Each row has a name. Each question is about the rows just above it.

J_303: [ 19.0  20.5   5.6  17.8 -24.3  -0.9]
J_30: [-19.3  32.1 -20.0   3.3 -27.8  -6.7]
J_152: [-17.3 -10.4   5.4  17.9 -24.3  -0.9]
J_345: [  0.6  -8.0  11.0   3.2 -27.8  -6.7]
J_930: [-19.3  32.1 -20.0  34.7  51.8  13.0]
J_549: [19.0 20.5  5.7 -1.0 27.3 -1.2]
J_382: [ 14.9  -3.0   6.7 -34.4  34.5  12.4]
J_499: [ 19.0  20.5   5.7  11.4 -47.9  -0.2]
After [-20.0   3.3], its row goes on with	[-27.8  -6.7]
The rest of the row after [-20.0  34.7]:	[51.8 13.0]
Go on from [-34.4  34.5] to the end of its row.	[12.4]
The rest of the row after [20.5  5.7 11.4]:	[-47.9  -0.2]
Go on from [20.5  5.6] to the end of its row.	[ 17.8 -24.3  -0.9]
Go on from [20.5  5.6 17.8] to the end of its row.	[-24.3  -0.9]

J_967: [-23.4 -10.8  35.8  59.2]
J_9: [ 66.5 -59.2 -34.9 -66.2]
J_513: [-24.0   5.2 -13.4  -4.5]
J_617: [-55.4 -24.7  51.9  34.2]
J_993: [ 66.4 -59.2 -34.9  -1.4]
J_984: [-49.4 -41.0 -81.8  65.6]
J_298: [  2.1   4.5 -57.4 -60.9]
J_711: [ 20.1  85.4 -44.8  26.0]
The rest of the row after [-55.4 -24.7]:	[51.9 34.2]
The rest of the row after [ 66.5 -59.2]:	[-34.9 -66.2]
The rest of the row after [ 66.4 -59.2 -34.9]:	[-1.4]

J_545: [ -4.0  -7.4   0.1  29.6   7.5  14.9 -10.2  13.3  -8.5   9.2   6.6 -19.0
 -12.4  44.0  51.6  -3.9 -12.8   1.8   1.6   4.0  14.0  24.9  14.8 -17.6
   0.7  30.7  33.6  22.0]
J_911: [ 17.3 -43.4   6.8 -12.5   3.3 -28.8  13.0  -6.1  32.1  -5.2  -8.6 -14.1
  22.6 -25.3  41.2  37.0  -3.0   9.0   1.2   4.0  14.1  11.9 -14.2  10.3
 -31.2  19.1  -0.5   4.7]
J_720: [ -1.6 -47.5   7.0 -19.2  11.4 -28.9   8.5   6.5  18.9  21.3  21.6  -4.4
 -21.7 -20.5  20.9 -23.5  17.1  25.4   0.1 -19.1  45.3   1.7 -28.4 -55.6
  -2.1  22.7  -2.9   3.8]
J_339: [ 17.3 -43.4   6.8 -12.5   3.3 -28.8  13.0  -6.1  32.1  -5.2  -8.6 -14.1
  22.6 -25.3  41.2  37.0  -3.0   9.0   1.2  -1.7  34.4  11.9 -14.2  10.3
 -31.2  19.1 -17.4   0.2]
J_386: [  2.0  18.8  -4.0  -2.1   0.1 -13.9   0.7   4.5  28.6   4.0 -16.8  -6.7
  -0.9 -35.0   8.6  -7.7 -12.8   1.7   1.6   4.0 -76.6  10.3   3.6 -31.2
  -7.5  -9.9  -1.2  -4.1]
J_834: [ -4.0  -7.4   0.1  29.6   7.5  14.9 -10.2  13.3  -8.5   9.2   6.6 -19.0
 -12.4  44.0  41.2  -7.6 -12.8   1.8  -1.1  18.5 -14.6  -2.9   0.2  -8.6
   1.2 -18.1  -9.0   9.5]
The rest of the row after [ -1.1  18.5 -14.6  -2.9   0.2]:	[ -8.6   1.2 -18.1  -9.0   9.5]
After [45.3  1.7], its row goes on with	[-28.4 -55.6  -2.1  22.7  -2.9   3.8]
Go on from [ 4.0 14.0] to the end of its row.	[ 24.9  14.8 -17.6   0.7  30.7  33.6  22.0]
After [-13.9   0.7], its row goes on with	[  4.5  28.6   4.0 -16.8  -6.7  -0.9 -35.0   8.6  -7.7 -12.8   1.7   1.6
   4.0 -76.6  10.3   3.6 -31.2  -7.5  -9.9  -1.2  -4.1]
The rest of the row after [-12.8   1.8   1.6   4.0]:	[ 14.0  24.9  14.8 -17.6   0.7  30.7  33.6  22.0]
Go on from [-12.8   1.7] to the end of its row.	[  1.6   4.0 -76.6  10.3   3.6 -31.2  -7.5  -9.9  -1.2  -4.1]
After [ -7.7 -12.8], its row goes on with	[  1.7   1.6   4.0 -76.6  10.3   3.6 -31.2  -7.5  -9.9  -1.2  -4.1]

J_934: [ 16.5 -39.1 -10.0 -56.8  17.1  11.9  75.5 -52.4 -67.9 -61.3]
J_124: [-33.1 -28.6 -19.2 -56.8  17.1  11.9  75.5 -52.4 -67.9 -61.3]
J_829: [ -5.4  -8.5  -5.4 -14.4  11.2 -11.2 -14.4 -89.0 -22.6 -26.1]
J_962: [-10.8  -1.7  -8.3   0.2  14.0   1.5   9.0 -16.1 -22.5 -30.6]
J_849: [ 16.5 -39.2 -48.8  -6.5  18.9 -11.2 -14.4 -88.9 -72.4   7.8]
J_826: [ 15.4 -24.9 -19.5 -15.4   7.1 -10.6  49.2 -29.5 -47.5 -22.9]
J_54: [-43.8 -28.6 -11.5 -59.1 -19.0  16.8  69.7 -71.4 -56.8 -59.3]
J_700: [-55.3 -25.6 -11.6 -44.0 -16.7  22.2  59.6 -65.8 -57.6 -31.2]
The rest of the row after [-11.2 -14.4 -88.9]:	[-72.4   7.8]
The rest of the row after [-89.0 -22.6]:	[-26.1]
After [ 16.5 -39.2], its row goes on with	[-48.8  -6.5  18.9 -11.2 -14.4 -88.9 -72.4   7.8]
After [ 11.2 -11.2], its row goes on with	[-14.4 -89.0 -22.6 -26.1]

J_842: [ 79.2 -22.3 -26.9  15.9 -31.6  37.6  -1.8 -25.4  19.1  19.9 -23.1  25.4
  -7.8  72.3   6.4 -55.8 -86.0  57.4  36.3  40.4  54.6 -10.7   7.3 -34.3]
J_740: [ 51.7 -27.7 -22.8  10.7 -11.5  23.0 -40.7   6.2 -15.1 -12.5   8.3  46.6
 -28.1  43.9   6.5 -13.4 -50.7  18.1   2.5  14.0  16.8 -22.6  -0.7 -41.4]
J_293: [-59.7  29.9  19.1  -0.2  23.9 -50.3  62.4  14.3  26.3   7.0  -0.7 -65.0
  27.6 -79.5  12.2  37.0  72.3 -11.4 -32.8 -40.5 -37.6  61.0 -25.5  34.6]
J_574: [ 79.2 -22.3 -26.9  15.9 -31.6  37.6  -1.8 -25.4  19.1  19.9 -23.1  25.4
  -7.8  72.3   6.4 -55.8 -86.0  57.4  46.8  44.2  61.0  -4.0  13.0 -19.9]
J_101: [  6.0  10.7  -2.0   8.7  -3.8 -12.6  55.5 -12.1  38.6  24.7 -20.3 -36.6
  21.4 -11.8  13.5 -14.8  -2.6  31.1   4.6  -0.9  11.3  40.3 -12.4   7.7]
J_726: [-59.7  29.9  19.1  -0.2  23.9 -50.3  62.4  14.3  26.3   7.0  -0.7 -65.0
  27.6 -79.5  12.2  37.0  72.3 -11.4 -32.8 -40.5 -37.6 -12.5 -12.6 -25.8]
J_908: [-12.6  19.4   9.3  -3.4  -7.6  -0.7  47.4 -27.4  30.7  29.8 -25.9 -38.1
  29.6  -4.1  -5.6 -20.8   4.7  14.1  23.2  13.7  17.1  17.3   8.1  28.7]
J_654: [-43.3   3.5  14.3 -13.3  19.9 -12.6 -37.3  23.1 -35.3 -27.4  27.0  12.6
 -12.4 -30.4  -9.9  40.1  46.6 -50.0 -24.0 -22.3 -38.2 -20.2   2.0  11.1]
J_718: [-26.3   2.8  14.2 -20.4   3.1  15.9 -40.5  -5.3 -33.4 -11.6  10.5  21.9
  -4.2   9.8 -26.7   7.1  15.9 -40.1  13.7  11.6  -6.5 -47.6  26.1  17.2]
J_658: [-16.4  14.3  -0.6  14.7  13.8 -45.4  65.8  15.7  19.1  20.0 -23.1 -52.4
  16.5 -57.7  29.9  21.4  33.1  21.3 -34.7 -35.7 -21.0  72.8 -37.3   5.7]
Go on from [ 29.8 -25.9] to the end of its row.	[-38.1  29.6  -4.1  -5.6 -20.8   4.7  14.1  23.2  13.7  17.1  17.3   8.1
  28.7]
After [  3.1  15.9 -40.5], its row goes on with	[ -5.3 -33.4 -11.6  10.5  21.9  -4.2   9.8 -26.7   7.1  15.9 -40.1  13.7
  11.6  -6.5 -47.6  26.1  17.2]
The rest of the row after [ 9.3 -3.4 -7.6]:	[ -0.7  47.4 -27.4  30.7  29.8 -25.9 -38.1  29.6  -4.1  -5.6 -20.8   4.7
  14.1  23.2  13.7  17.1  17.3   8.1  28.7]
The rest of the row after [19.1 20.0]:	[-23.1 -52.4  16.5 -57.7  29.9  21.4  33.1  21.3 -34.7 -35.7 -21.0  72.8
 -37.3   5.7]

